(in the rows, 128 means zero)
Named turns come first, each shown by rows before and after it. Which turns, in which order, take the first row of each pair that follows to the second? Write the first one first, as in the answered first pair.
turn dulu:
[107 109 187 104 143 164 156 127 145 126 115 113 137 178 114 109 167] |-> [132 101 165  91 114 158 157  94 175 134 134 129 157 151 157 141 131]
[157 138  91 151 148  88  69 102 147  98 150 151 140 120 128 131 115] |-> [138 146 106 161 166  90  67 120 134  94 140 144 130 139  98 112 139]
[112 164  95  56 105 163 141 137 138 116 139 131 126 110 112 128  86] |-> [ 87 129 148 121 120 139 170 155 102 109 122 103 100 157  84  91 162]
[125  98 144 110 113 165 152 122 145 141 119 121 138 165 140 148 130] |-> [119 115 130  89 126 177 139 135 141 136 119 123 132 163 127 152 118]
turn von:
[133 115 128 149 124 138 135 112 139 123 130 137 131 136 137 138 119] |-> [133 118 132 147 126 138 138 112 140 125 135 140 133 137 136 137 118]
[127 140 116 101 118 143 137 102 130 113 144 173 168  81 180 159  88] |-> [134 112 147 174 152 101  94 103 128  95 121 164 161 108 170 137 172]
[156 111 133 161 133 109  87 109 155 133 123 127 113 142 131 123 141] |-> [122  92 152 122 112 140 169 115 138 146 124 117 118 170 128 124 128]
turn kilig:
[129 140 153 134 172 125  82 128 140 118  88 140 138 127 126 127 151] |-> [129 143 155 143 172 117  87 127 134 115  88 139 130 124 124 123 151]
[134 125 122 130  72  99 172 108 127 150 160 128 119  88 154 134  66] |-> [143 125 120 127  68  97 171 110 136 161 161 117 106 101 145 126  68]
[ 98 163 134  40 138 169 147 146 101 130 126 119 146 153 123 147 105] |-> [ 84 161 132  74 147 148 164 143  61 107 129 132 150 119 139 149 117]
[145 119  98 128 111 124 120 103 143  91 146 146 156 100 176 137 120] |-> [141 126 106 167 107  85 137 109 116  93 146 120 124  98 145 110 137]
turn zoveb:
[130 131 130  77 110 118 100 125 165 169 121 149 124 170 110 157 101] |-> [124 109 143  87 121 126  92 122 161 160 109 155 136 187 116 156 132]
[120 140 117 116  98 155  98 143 120 177 108 126  99 116  90 103  71] |-> [137 123 123 121  92 157  90 134 144 190 106 126 105 136 102 104  80]
[138 132 109 126 137 120  92 117 134 115 124 163 150  91 159 150 125] |-> [139 132 113 125 138 121  90 116 138 117 122 167 152  93 160 148 127]
Pairs:
Each pair is two turns apart.
[121 100 137 134  93 117 180 118 123 129 144 126 125 133 140 132 121] |-> [110 146 108 107 113 129 162 137 108 118 145 134 125 102 124 139  93] | dulu, kilig
[136 153 118 146 116 111 134 116 107 115 139 141 120  96 124 122 118] |-> [154 152 114 107 110 144 114 115 150 139 137 139 122 129 114 127 104] | kilig, kilig
[145 111 134  99 109 144 139 129 157 159 117 116 128 152 120 107 137] |-> [150 108 130 112 121 139 104 127 165 144 111 131 134 151 131 112 147] | von, zoveb
[125  70 159 160 115 124 168 107 143 125 129 130 131 136 171 148 148] |-> [124 102 130 165  98  96 181 105 125 121 144 124 113  92 170 148 106] | von, kilig
[110 166 105 129 157 114 105 147 132 117 102  98 113  98  93 106 148] |-> [100 170  98  95 144 134 129 149 128 124 110  97 116  90  94 115 120] | von, von
[157 137 122 140 117 114 111 144 155 141 124 103  79 162 101 102 106] |-> [140 122 137 113 107 144 149 144 151 151 126 102  88 177 109 111 101] | zoveb, von
[107 112 184 125 128 150 155 174  75 139 106 103 158 188 129 126 180] |-> [183 121 130 127  94 112  83 114 139 141 132 143 192 123 200 173 121] | dulu, von
[102 132 133  82 140 157 145 146 142 101 126 101 117 108  96 158 107] |-> [117  96 140 106 114 134 171 108 157 108 138 108 128 104 134 171 107] | dulu, dulu
[137 112 107  88 125 132 124 107 155 116 114 177 167 121 154 130 106] |-> [132  99 132 154 146  90 117 111 128 103 103 163 144 133 136 104 165] | von, kilig
[127 139 139 165 120  80 135 155 118 142 125 103  83 134 107  89 149] |-> [147 169 106 141 116  78 112 149 134 140 137 114  88 101 114 100 106] | von, von
[ 94 131 149 123 128 130 146 126 108  94 112 148 119 111 127 134 128] |-> [127 116 146 130  97 110 157 108 138 124 125 134 111 122 142 136 108] | kilig, dulu
[111 130 124 101 103 148 180 109 112 126 142 152 136 117 144 144 101] |-> [113 127 127 133  94 120 187 108 102 124 145 143 121 110 141 130 107] | zoveb, kilig
[177 149 121 152 110  92 113 111 147 137 141 118 112 130 135 108 108] |-> [167 118 148 177 139 109 105 110 136 121 121 129 130 155 142 105 158] | zoveb, zoveb
[128  82 119 138 149 131  69 134 174 142 145 128 120 143 175 139 123] |-> [ 94  82 131 171 171 117  82 143 133 116 137 129 116 130 166 128 153] | zoveb, kilig
[ 91  78 155 113 113 146 181 156 117 149 134 101 111 174 151 133 168] |-> [ 93  97 115 106 102 126 186 136  99 121 153 132 130  96 193 164 122] | dulu, kilig
[141  96 156 137 119 151 139  96 157 147 112 120 145 159 132 124 160] |-> [119 129 124 135 137 144 136  92 117 104 118 158 164  89 160 145 132] | dulu, kilig
[137 185 101 103 123 144 118 134 139 149 151 132 131 133 143 126  76] |-> [129 161 134 181 158 110  88 141 115 122 131 128 120 158 126 100 154] | von, zoveb
